In the data rows, the value 128 means zero.
Every row has a hidden score from 0 to 30. What is each row's score? 15 is about the middle. The score is a weighted sum of the row's numbers plus the product of two more (or one squared), each taken from its middle value.
166,80,155,109,144,92,124,164,169,99,167,118,113,159,113,122,142,138,141,148,101,64,132,102,157,163,116,72,157,116,138 ~ 11
149,79,164,144,137,125,118,155,167,100,156,114,105,135,121,128,131,146,152,151,100,101,118,95,146,157,131,112,141,135,126 ~ 18
132,123,152,130,159,100,126,153,136,127,142,119,120,126,117,119,124,135,128,124,140,105,150,127,142,130,100,118,133,105,100 ~ 16
114,160,123,92,142,104,180,120,89,179,110,135,155,148,110,99,119,82,108,89,180,106,165,161,137,82,93,113,128,99,141 ~ 12
135,112,123,137,115,132,103,131,156,103,147,135,117,128,139,145,141,147,128,146,103,127,117,110,123,156,150,116,145,136,117 ~ 16
128,133,120,112,125,122,145,121,123,142,117,127,134,147,123,120,123,110,126,136,140,127,136,139,133,116,122,111,125,120,136 ~ 12
83,149,81,156,73,172,107,73,106,135,127,165,162,83,172,168,140,152,99,93,118,159,112,138,85,132,158,159,154,135,119 ~ 13
125,133,134,137,127,141,133,127,116,137,104,123,125,125,117,120,109,124,145,133,139,157,127,136,121,112,124,156,89,146,132 ~ 16
128,116,116,140,113,139,101,126,154,100,150,138,116,125,151,150,148,152,131,144,100,135,106,118,124,158,156,114,138,131,127 ~ 18
131,123,132,107,125,125,159,124,121,139,127,130,131,151,120,113,121,113,138,128,144,120,132,126,142,114,122,120,132,122,142 ~ 9
110,159,96,150,127,118,88,111,133,114,139,145,134,85,168,156,151,164,77,103,121,140,130,121,113,141,136,129,156,93,93 ~ 17
75,147,93,158,82,178,117,82,100,148,125,159,161,87,161,167,133,146,104,82,121,153,116,142,78,128,150,159,153,147,119 ~ 15
150,125,159,105,160,112,163,152,117,147,109,105,123,155,92,90,108,92,151,142,155,116,146,137,151,97,98,126,94,140,144 ~ 14
115,141,88,149,89,149,91,98,136,105,139,144,135,104,168,164,155,153,104,123,100,148,103,129,105,154,163,126,154,124,125 ~ 8
177,90,151,111,135,114,124,160,169,98,151,98,102,176,106,113,136,120,159,175,102,103,116,98,155,156,137,97,131,139,161 ~ 5
124,161,94,126,127,100,110,117,126,125,125,139,132,117,140,134,138,138,87,119,133,145,133,140,128,126,125,115,138,79,117 ~ 27
126,123,107,141,99,137,100,115,150,102,148,148,122,120,156,152,149,154,118,129,95,137,108,110,113,160,157,126,149,130,121 ~ 10
125,130,131,140,135,143,132,131,122,133,104,118,124,121,119,122,105,124,141,139,136,152,123,134,125,112,124,158,93,153,130 ~ 19
144,92,149,137,128,124,115,150,166,99,152,119,104,139,123,134,133,145,149,154,98,112,118,100,139,159,143,119,145,136,126 ~ 13
146,120,140,131,133,136,130,139,133,117,102,110,115,142,116,114,121,121,156,161,121,154,112,119,139,123,139,146,100,152,142 ~ 16
135,104,127,143,115,132,104,132,153,101,149,129,114,136,141,144,135,152,134,140,100,128,110,109,128,159,156,119,140,132,124 ~ 12
124,164,85,131,109,124,88,102,140,101,141,145,131,103,173,155,159,159,88,120,113,154,117,125,117,146,151,122,153,106,106 ~ 11
149,87,165,140,142,122,117,158,164,98,164,109,106,140,119,125,132,149,150,156,101,98,128,99,144,157,136,115,143,133,127 ~ 14
133,108,122,136,113,135,103,126,153,101,151,136,119,127,149,146,145,152,127,135,99,126,108,115,126,157,151,122,142,130,123 ~ 21
100,128,142,150,136,149,138,124,102,155,100,125,140,105,116,127,96,126,136,115,146,146,138,134,115,101,115,169,101,149,118 ~ 29
126,128,101,141,101,144,97,113,152,99,144,144,124,116,156,156,156,151,121,133,102,141,110,117,117,159,154,120,146,132,119 ~ 12
155,118,143,128,130,134,132,143,140,109,114,99,107,145,112,112,118,120,158,173,114,146,108,120,137,124,143,147,109,154,150 ~ 16
132,114,118,140,115,136,102,127,149,99,153,131,117,132,143,149,142,155,131,142,98,132,114,111,126,158,155,119,139,133,130 ~ 14
149,127,148,101,158,107,164,148,116,150,109,110,121,155,95,87,106,88,141,141,157,117,142,135,154,95,101,121,95,127,152 ~ 16
154,114,145,121,134,136,126,147,138,108,109,102,110,146,111,113,118,120,160,164,118,149,112,123,146,128,146,141,101,161,153 ~ 12
136,109,154,130,160,98,131,152,136,120,142,116,119,125,120,116,121,137,132,124,135,109,146,124,147,127,100,112,137,105,106 ~ 20
141,106,130,133,123,129,109,139,152,101,155,125,114,129,134,140,139,147,137,138,101,122,117,112,134,158,151,119,143,135,127 ~ 15
133,150,111,111,114,123,137,114,118,135,114,133,134,133,138,121,139,115,115,119,139,120,119,148,133,119,130,107,128,114,135 ~ 9
122,165,99,117,137,101,112,124,124,126,133,135,128,110,142,130,147,137,98,113,136,134,133,143,130,127,123,113,136,88,107 ~ 18
113,154,125,84,142,105,181,119,87,177,113,136,155,146,113,99,120,78,109,91,180,103,166,159,135,84,94,114,127,98,142 ~ 11
109,140,130,149,138,113,106,124,133,123,150,147,132,86,153,148,134,155,96,102,120,124,147,117,123,138,117,132,160,106,86 ~ 23
142,105,128,136,121,133,110,136,157,98,149,131,114,138,137,142,139,152,134,146,100,120,111,102,129,157,150,115,141,136,127 ~ 9
149,83,162,145,145,120,116,162,161,103,163,103,107,146,114,129,119,149,155,152,102,95,128,104,145,156,135,116,139,137,126 ~ 14
130,131,149,124,153,94,122,145,136,121,137,118,124,117,120,120,133,135,122,126,133,106,146,131,146,125,105,132,132,94,101 ~ 16
82,148,86,163,79,179,108,76,105,140,126,168,161,85,167,171,133,150,100,88,123,161,113,144,87,133,159,150,151,142,119 ~ 16
123,158,106,105,123,122,132,117,117,137,112,135,128,130,139,123,136,118,110,122,141,130,124,141,130,121,129,125,130,116,133 ~ 11
147,123,156,107,159,108,162,151,113,150,105,102,124,152,90,93,107,93,153,142,156,119,138,137,152,98,98,124,89,140,143 ~ 14
110,138,146,153,137,150,134,124,105,146,105,123,142,108,119,124,104,123,135,120,138,148,130,142,119,108,125,161,92,146,115 ~ 15
133,106,132,125,115,136,121,124,145,107,139,123,120,136,136,137,152,137,134,143,108,130,118,107,127,149,153,114,152,140,139 ~ 13
107,159,96,149,118,119,91,109,134,114,141,149,133,92,165,158,146,164,78,109,116,151,122,124,111,144,140,133,152,83,91 ~ 11
122,134,97,146,93,146,98,105,144,104,146,145,132,112,164,155,160,153,112,124,101,148,108,122,115,157,160,125,151,132,117 ~ 17
110,137,143,147,134,146,134,127,105,148,103,116,139,109,118,125,102,127,141,118,144,150,133,138,119,107,116,169,96,150,117 ~ 18
145,131,145,98,154,104,163,147,111,153,109,110,117,161,90,88,106,91,140,137,153,124,143,136,147,95,100,126,98,125,153 ~ 13
130,124,141,129,161,95,124,148,141,123,135,123,118,118,114,120,124,135,117,128,129,107,149,124,134,129,100,123,128,100,101 ~ 17
147,93,156,136,135,128,113,153,158,100,159,113,105,137,123,132,135,149,148,149,102,103,120,105,141,156,139,112,134,135,127 ~ 24
148,119,161,110,161,108,161,155,117,148,109,104,114,151,88,92,104,94,152,144,151,119,142,135,150,97,96,129,96,139,143 ~ 17
124,128,106,148,99,139,101,111,147,100,139,144,130,120,159,153,152,155,115,128,96,133,96,125,123,155,157,116,144,127,123 ~ 7
86,154,80,160,76,175,108,78,106,141,118,163,157,83,169,174,139,151,101,84,119,159,109,152,87,138,158,156,157,129,115 ~ 15
141,100,135,142,125,130,107,139,155,97,154,124,111,134,137,140,139,160,138,146,99,121,114,105,131,155,149,118,143,135,126 ~ 15
146,116,159,109,161,108,165,152,117,148,111,106,117,150,91,92,102,95,151,143,151,119,141,134,151,102,98,122,99,138,141 ~ 17
76,146,100,163,84,178,121,82,101,151,124,166,163,79,158,168,123,139,114,83,127,144,122,140,80,122,145,161,152,153,116 ~ 15
137,162,113,74,143,105,164,128,97,160,101,122,135,155,110,94,122,90,127,123,174,121,140,160,134,92,100,112,114,108,151 ~ 9
154,117,141,123,133,135,127,145,143,110,112,104,111,139,111,114,128,118,161,173,118,148,112,122,143,129,138,141,97,158,154 ~ 20
146,129,144,101,157,104,166,145,111,152,103,107,120,160,92,91,107,92,141,138,160,125,146,143,152,94,94,117,99,130,150 ~ 14
146,114,162,116,165,110,158,155,118,147,112,105,120,149,85,93,105,99,156,144,150,119,145,137,148,102,100,132,94,138,140 ~ 22
72,128,113,166,88,183,133,84,95,164,126,166,172,88,146,164,114,136,118,77,133,138,128,133,83,122,148,168,144,151,126 ~ 20
131,138,126,124,143,99,116,135,140,127,129,135,126,122,126,128,135,129,113,129,137,119,142,118,136,130,106,110,126,94,98 ~ 18
120,132,99,147,94,146,97,106,140,104,144,149,132,113,162,160,150,159,114,123,96,151,104,121,110,154,159,130,154,126,123 ~ 11
107,132,147,151,129,149,139,124,101,155,103,128,142,106,118,127,96,125,130,114,149,144,139,139,118,103,122,164,103,147,116 ~ 17
122,133,99,143,98,139,97,113,146,101,146,145,131,117,160,159,144,158,116,129,96,139,108,120,108,157,156,127,148,131,122 ~ 5
111,157,101,148,119,118,94,112,133,114,150,142,134,90,169,155,143,168,90,102,118,156,125,126,116,144,135,131,160,90,93 ~ 15
147,125,159,102,163,113,162,153,115,147,107,103,117,147,90,91,103,92,151,139,155,115,149,129,152,98,96,129,95,138,146 ~ 21
172,78,153,106,143,107,126,166,173,94,165,108,104,170,112,118,142,128,150,164,99,80,127,88,157,161,132,84,147,122,143 ~ 6
148,91,160,130,138,123,119,159,162,99,158,108,106,135,120,128,135,142,150,150,102,102,122,103,143,153,134,114,144,141,125 ~ 15
133,158,122,84,141,104,165,129,102,155,94,119,130,152,101,94,122,83,119,126,162,121,142,149,145,92,99,109,104,111,147 ~ 6
141,98,138,137,128,126,110,140,159,100,149,123,110,134,129,139,137,153,142,148,101,113,119,105,130,159,139,116,137,132,121 ~ 13
129,117,113,145,110,137,101,122,151,103,151,137,118,125,148,150,145,153,125,138,98,131,114,110,117,159,155,121,145,128,125 ~ 11
131,157,97,104,114,120,126,110,117,139,120,137,128,135,138,128,140,116,115,121,145,145,122,142,123,122,129,114,130,110,135 ~ 11
131,129,128,110,127,123,152,129,119,145,124,127,130,138,118,115,125,108,131,123,139,125,132,142,129,114,114,114,132,128,146 ~ 19
143,104,139,134,128,131,109,142,154,99,154,118,113,129,134,138,134,146,136,146,99,115,119,105,130,155,139,118,147,135,122 ~ 11
74,139,110,159,87,178,126,85,97,155,122,157,165,85,155,163,124,134,111,80,129,137,133,146,85,124,147,157,149,153,123 ~ 18
142,147,129,87,149,107,165,136,103,156,106,115,122,160,104,92,115,89,132,130,165,128,145,145,143,94,105,116,105,111,152 ~ 12
123,129,138,132,130,145,131,129,118,135,98,114,124,123,117,120,116,124,141,146,134,157,127,130,122,113,128,159,102,149,131 ~ 15
148,117,160,110,164,108,160,154,119,148,110,107,120,151,88,94,102,98,155,143,152,116,146,131,149,101,92,132,92,141,140 ~ 16
125,129,142,144,133,140,134,126,114,138,109,123,124,129,121,120,107,126,140,138,136,159,123,126,120,114,124,158,96,149,124 ~ 14
168,80,154,108,147,92,127,166,177,95,176,114,106,164,113,117,143,133,141,157,103,70,134,95,165,162,129,77,157,116,142 ~ 13
127,123,134,111,131,126,155,131,121,147,122,127,131,146,111,114,118,103,136,128,140,115,134,129,131,116,118,117,129,135,141 ~ 12
135,131,140,133,128,143,126,135,125,128,103,116,114,130,118,120,117,118,142,148,128,158,119,132,126,117,131,151,100,154,139 ~ 14
121,133,140,142,135,141,133,132,114,138,105,115,127,116,118,122,108,124,138,134,138,155,130,137,119,111,125,157,96,150,123 ~ 15
116,156,124,77,137,116,177,116,84,179,113,135,160,148,117,101,123,83,109,90,179,105,160,154,130,88,91,106,130,102,141 ~ 13
129,134,135,139,131,138,132,123,123,132,102,127,121,122,121,122,116,119,139,147,136,152,123,121,122,109,124,160,101,149,123 ~ 15
137,80,156,137,126,137,140,142,148,115,147,121,123,144,119,131,127,131,157,140,109,95,127,113,141,147,135,115,143,147,141 ~ 11
83,151,79,154,76,173,100,72,109,134,133,166,160,87,178,170,134,157,97,89,115,155,115,145,85,136,166,158,153,133,113 ~ 21
142,120,162,113,167,108,162,155,120,145,110,102,115,150,89,89,104,99,149,144,146,106,147,133,153,99,99,133,98,137,135 ~ 15
110,147,79,148,81,159,86,89,126,113,133,156,140,106,173,170,155,160,104,110,107,158,102,144,95,154,166,133,149,120,130 ~ 9
127,152,95,105,120,118,127,112,112,137,121,133,132,129,135,127,135,117,115,117,140,129,121,149,125,123,128,110,117,111,130 ~ 17
146,93,150,136,136,127,112,151,159,102,155,117,112,139,127,134,126,149,148,147,103,105,123,104,138,158,145,116,142,140,128 ~ 17
144,116,158,110,163,108,158,155,117,149,102,103,121,147,85,96,105,97,153,143,155,115,153,137,149,103,92,127,86,137,140 ~ 16
132,131,140,133,155,98,125,145,139,122,135,126,119,121,122,120,123,132,116,128,134,111,144,122,138,128,106,121,135,97,103 ~ 16
117,136,138,145,135,146,131,129,114,139,98,119,134,115,118,120,109,120,133,132,138,152,125,140,121,111,125,158,92,146,119 ~ 13
132,114,130,124,118,136,126,132,152,109,149,127,123,140,128,135,137,139,147,133,111,115,125,121,130,148,141,112,139,136,138 ~ 11
129,121,106,138,104,138,100,115,150,101,146,148,118,120,153,153,151,158,116,132,100,141,110,110,111,159,157,123,147,128,122 ~ 13
122,134,137,141,134,142,131,130,114,138,100,118,121,119,119,121,111,124,141,137,139,152,124,137,122,112,122,155,94,150,129 ~ 18
133,124,142,130,160,92,127,147,139,123,142,122,121,118,123,120,131,136,117,122,133,110,147,130,145,129,104,112,133,100,99 ~ 23
135,122,152,132,165,93,125,152,138,124,137,125,115,123,111,119,123,133,128,126,130,99,149,127,143,129,100,122,131,105,102 ~ 20
119,141,90,146,91,143,94,98,139,104,144,149,129,110,168,161,160,158,114,124,103,152,104,120,107,154,165,129,153,126,118 ~ 12
113,159,134,92,143,103,183,119,87,179,118,141,161,142,108,97,117,74,107,92,178,98,166,156,136,81,100,111,131,97,144 ~ 18
133,163,115,80,136,107,165,122,93,163,100,121,137,148,113,97,123,87,113,115,172,128,143,157,139,91,105,107,109,97,149 ~ 8
138,155,127,80,148,105,166,132,99,158,102,121,129,152,104,94,121,85,125,121,167,120,148,152,131,94,101,112,104,110,152 ~ 10
110,154,95,149,117,118,91,106,131,115,141,152,137,89,167,158,149,159,82,103,119,147,122,123,108,144,136,130,150,89,92 ~ 13
169,82,152,109,148,96,121,165,167,95,175,117,100,169,111,118,142,135,151,157,103,63,126,92,161,161,126,79,160,120,140 ~ 11
138,85,156,140,126,136,136,141,148,118,147,117,122,147,116,130,131,135,155,142,108,104,125,115,144,143,134,113,143,150,144 ~ 16
132,118,115,134,110,135,101,123,149,102,144,138,123,121,144,152,143,149,123,130,96,121,112,117,120,161,149,117,133,137,123 ~ 15
167,82,157,110,146,102,124,167,176,94,174,114,108,166,114,119,139,130,137,156,98,70,135,92,162,162,128,84,154,115,140 ~ 7
117,141,90,147,83,145,94,100,140,104,141,155,135,106,170,160,153,156,107,120,97,158,103,117,107,154,162,134,155,128,126 ~ 17
123,177,103,83,133,111,167,112,93,166,107,132,150,140,117,101,125,85,101,100,180,126,152,160,130,88,104,110,127,93,142 ~ 10
121,135,139,142,138,147,132,129,114,139,97,123,129,114,118,123,110,122,138,131,139,150,130,136,118,113,122,161,89,146,124 ~ 16
180,84,157,112,139,114,125,163,168,95,149,103,102,171,107,110,136,128,163,175,96,110,115,98,158,151,138,107,133,143,160 ~ 19
136,125,134,134,138,140,129,134,120,127,100,115,124,133,117,119,119,132,147,147,133,149,124,135,124,117,130,153,93,150,133 ~ 13
128,120,113,130,107,139,99,119,144,103,148,142,115,124,151,152,154,146,124,130,97,136,106,114,117,159,150,124,146,133,124 ~ 22
146,132,142,92,154,107,163,144,108,155,105,103,123,156,94,90,107,88,142,137,162,126,143,145,147,92,95,114,98,131,155 ~ 17
151,90,155,137,133,121,115,152,162,102,155,122,105,144,124,130,131,151,150,157,104,108,123,101,146,156,138,119,141,141,125 ~ 17
116,170,117,79,139,111,170,111,83,175,109,139,152,141,116,101,130,87,104,90,180,112,159,166,126,90,96,109,125,96,138 ~ 12
147,86,158,136,142,118,112,155,165,99,162,108,107,143,112,129,132,141,149,148,101,97,128,95,143,156,137,115,138,144,120 ~ 20
140,154,125,87,143,106,165,130,105,158,102,117,128,159,103,94,119,87,128,128,165,130,145,147,143,93,102,114,103,111,152 ~ 8
125,135,125,127,150,97,121,135,134,122,139,130,122,119,131,125,132,136,102,120,133,117,138,135,136,128,107,113,132,86,105 ~ 18
120,129,137,147,139,144,133,129,115,134,102,119,131,119,122,120,110,125,139,131,138,163,128,129,125,113,131,164,99,150,127 ~ 17
130,131,132,124,151,99,121,145,135,129,137,128,117,120,121,126,129,134,114,129,136,117,143,131,131,129,109,114,128,100,103 ~ 20
152,139,146,93,148,110,168,142,107,155,108,112,122,162,97,91,110,86,145,136,164,120,138,140,148,96,94,118,98,121,154 ~ 6
138,109,130,137,116,135,106,131,153,101,144,133,117,130,141,146,147,151,135,141,104,123,111,111,124,158,144,117,138,135,123 ~ 10
148,120,161,112,160,112,161,154,119,149,105,103,125,153,93,93,106,99,158,141,152,114,143,134,152,97,95,129,99,138,140 ~ 17
132,119,114,139,105,136,99,121,146,104,145,140,120,125,148,151,145,156,127,137,106,129,104,119,124,159,155,116,143,131,122 ~ 11
74,141,99,160,84,181,125,84,101,155,121,171,168,88,158,163,119,134,114,85,123,148,122,147,87,126,145,160,144,149,121 ~ 16
101,157,73,150,79,165,92,78,119,119,132,161,151,93,179,171,154,161,96,103,107,167,104,139,89,147,167,143,156,119,123 ~ 10
110,151,119,87,143,112,178,120,87,180,119,131,156,154,111,101,118,79,110,93,183,104,167,158,132,87,94,121,129,93,151 ~ 16
165,78,153,109,146,96,122,166,175,97,178,118,108,165,116,120,140,138,142,151,101,71,132,96,163,163,121,72,160,113,138 ~ 14
121,149,106,102,123,123,135,121,121,136,117,128,128,139,124,121,132,110,117,128,138,125,134,142,120,116,131,119,136,113,142 ~ 7
126,131,102,146,99,143,96,111,145,102,143,145,130,117,159,157,154,156,118,134,100,145,101,117,116,156,158,127,151,129,122 ~ 15
117,138,95,146,89,148,91,97,138,105,141,154,136,109,172,161,156,152,109,119,103,153,101,124,106,156,165,131,155,124,126 ~ 11
141,100,131,140,128,132,106,145,159,97,151,120,110,127,132,138,138,147,141,145,106,118,117,106,134,160,145,114,139,134,127 ~ 17
144,148,135,81,144,101,162,133,105,160,98,120,128,159,100,93,112,84,128,130,166,128,146,148,147,89,96,111,105,123,148 ~ 14
137,152,123,84,144,105,166,130,105,157,98,117,127,155,104,94,121,82,123,130,165,131,143,142,144,92,97,114,111,106,151 ~ 9
69,126,115,167,91,180,134,91,98,161,129,160,167,89,145,159,107,132,113,77,124,135,133,135,84,118,136,159,146,153,123 ~ 24
117,138,90,146,93,148,92,103,139,103,143,150,134,108,168,159,158,158,112,122,99,151,105,121,109,152,162,132,152,127,127 ~ 13
125,150,119,123,143,103,112,128,125,125,132,135,125,119,137,128,142,132,96,115,135,129,138,132,134,130,117,113,131,87,109 ~ 16
134,128,125,104,125,124,150,127,116,148,119,132,132,150,120,116,126,108,138,130,147,121,135,135,135,115,119,120,125,131,140 ~ 15
119,131,136,150,130,148,136,128,108,139,110,123,122,117,121,120,109,131,133,127,143,155,131,139,124,113,129,168,96,140,122 ~ 17
119,136,138,138,139,145,131,131,109,140,101,119,131,109,116,123,109,127,142,130,139,148,128,144,120,114,123,160,91,154,125 ~ 20
108,136,133,160,141,117,110,131,131,121,155,134,139,94,148,147,124,161,99,102,123,116,142,125,125,137,114,134,157,103,88 ~ 13
149,87,154,134,137,126,115,158,163,99,160,116,105,137,117,133,133,147,151,151,105,97,128,107,143,158,137,116,134,142,122 ~ 18
147,120,157,109,161,107,164,154,117,148,104,104,120,154,88,91,108,97,159,142,158,120,143,138,153,98,97,130,95,139,145 ~ 20
144,122,138,132,132,138,127,140,134,116,104,103,113,138,110,115,124,119,156,161,122,154,110,132,138,125,138,143,96,155,144 ~ 17
138,124,121,141,111,138,106,124,157,92,156,137,117,110,156,146,154,150,127,135,104,134,108,103,132,152,154,127,154,140,107 ~ 18
160,115,146,125,132,132,128,146,141,110,106,105,104,148,110,111,126,117,156,166,118,147,115,123,146,132,138,142,101,158,148 ~ 21
150,119,160,109,160,105,161,154,117,146,112,109,115,152,92,89,107,94,148,144,157,119,145,134,151,102,94,122,98,137,143 ~ 19
162,115,153,119,130,132,128,147,142,111,109,110,111,140,107,114,121,112,168,170,118,148,110,118,141,132,141,135,96,158,158 ~ 26
167,76,158,107,149,93,127,164,174,95,171,113,104,163,113,118,145,135,141,156,101,73,132,94,161,161,122,79,165,117,136 ~ 14
146,124,140,132,132,143,124,138,124,127,97,114,117,137,117,119,117,120,151,154,132,144,119,134,126,121,130,139,90,159,144 ~ 12
138,129,139,123,135,144,124,134,122,126,105,116,119,132,116,119,118,122,150,152,132,150,123,130,133,119,133,154,91,156,132 ~ 19
115,168,112,87,141,110,175,118,84,174,109,130,159,141,113,100,123,82,103,93,176,107,161,160,128,86,96,113,126,92,144 ~ 4
173,79,161,107,142,105,124,165,174,92,156,104,102,167,106,116,134,124,152,165,100,84,125,88,154,158,131,91,139,136,152 ~ 9
108,129,142,149,139,144,140,123,106,146,101,127,131,112,121,124,100,130,135,118,141,149,134,137,115,108,125,169,96,149,116 ~ 27
131,135,126,130,144,90,124,134,137,119,141,128,122,122,136,122,127,143,107,125,130,136,134,122,137,128,110,124,148,84,103 ~ 23
169,78,155,111,148,101,124,166,171,95,169,112,103,172,110,117,140,133,152,163,102,77,124,100,161,163,132,81,152,127,146 ~ 11
146,122,155,100,162,110,163,151,115,150,104,107,121,155,91,91,108,92,154,139,156,116,145,138,148,98,97,121,95,142,144 ~ 18
80,143,96,176,93,172,122,82,102,153,134,161,165,91,152,165,120,148,119,76,124,138,122,143,84,122,145,163,134,163,100 ~ 15
129,166,99,119,132,105,111,115,129,121,134,144,124,115,148,132,150,134,93,116,131,138,128,136,123,130,121,114,132,83,112 ~ 12
150,118,140,127,129,134,127,142,134,116,103,109,116,143,112,114,123,125,161,162,124,148,109,128,131,129,141,141,94,151,153 ~ 16
152,84,163,136,141,118,120,161,169,101,166,114,108,140,116,128,129,141,157,158,102,93,127,94,141,156,131,112,139,138,123 ~ 14
119,138,94,129,113,145,85,105,135,108,138,156,135,132,157,160,152,163,100,119,97,133,134,141,111,147,156,116,160,142,117 ~ 16
135,86,149,131,126,134,136,140,145,116,148,121,122,145,123,132,135,134,149,139,110,103,128,112,136,145,137,122,143,151,140 ~ 14
149,113,165,114,164,112,158,157,119,145,117,102,127,144,93,96,105,105,156,143,155,119,142,136,154,101,98,135,99,145,137 ~ 22
103,131,140,153,129,148,136,119,103,157,98,129,143,105,117,128,99,122,128,115,147,144,138,134,112,105,114,165,99,143,112 ~ 16
177,87,152,107,134,119,127,162,168,97,145,98,102,171,106,112,133,122,165,176,104,114,111,100,157,151,141,109,120,148,165 ~ 8
128,118,116,140,106,135,104,120,149,101,147,139,122,122,148,150,146,152,125,137,101,136,107,114,118,157,154,121,145,136,116 ~ 11
135,116,159,130,162,90,127,154,135,129,135,122,116,121,111,119,119,136,129,122,138,105,155,126,144,129,98,120,128,109,98 ~ 23
110,152,111,155,128,111,98,113,131,120,141,146,135,90,164,156,140,162,87,98,121,139,127,122,115,144,128,134,151,93,89 ~ 13
138,148,132,93,146,105,165,137,104,155,101,114,127,155,100,89,113,84,123,128,160,125,143,142,148,90,95,114,103,111,154 ~ 8
116,156,129,87,140,108,180,117,85,181,113,138,157,153,109,97,123,86,106,86,177,104,164,150,132,86,95,109,131,95,143 ~ 8
71,132,113,167,90,180,131,89,96,157,121,149,167,89,151,162,111,133,115,78,125,143,135,139,89,123,147,158,146,148,122 ~ 17
106,134,138,151,137,148,137,125,104,147,105,120,138,107,118,124,98,124,134,120,145,152,130,138,121,104,123,159,102,149,116 ~ 19
77,140,90,162,79,179,118,80,100,148,125,165,166,84,165,167,124,145,106,83,122,159,115,145,83,129,152,156,155,141,122 ~ 16
117,133,94,152,96,144,99,103,140,105,146,148,126,120,160,160,150,154,109,131,95,151,107,123,106,157,161,130,152,122,126 ~ 8
106,126,135,152,143,116,116,137,134,127,150,130,126,99,143,144,126,164,105,104,119,118,148,119,128,141,100,135,155,107,79 ~ 20
146,85,153,139,141,122,120,155,164,95,161,110,102,136,125,129,130,146,148,149,96,107,121,98,137,153,137,124,144,138,130 ~ 23
95,156,77,156,75,163,90,78,118,122,134,162,151,92,177,172,152,162,95,99,111,163,101,145,94,148,168,143,154,124,120 ~ 12
168,103,151,117,135,131,129,151,150,104,115,98,102,160,107,111,132,115,168,184,108,138,107,111,147,139,147,128,106,156,160 ~ 17
123,128,107,143,106,142,97,115,147,100,146,142,127,120,155,153,149,157,114,134,94,143,115,124,117,155,154,125,153,134,125 ~ 14
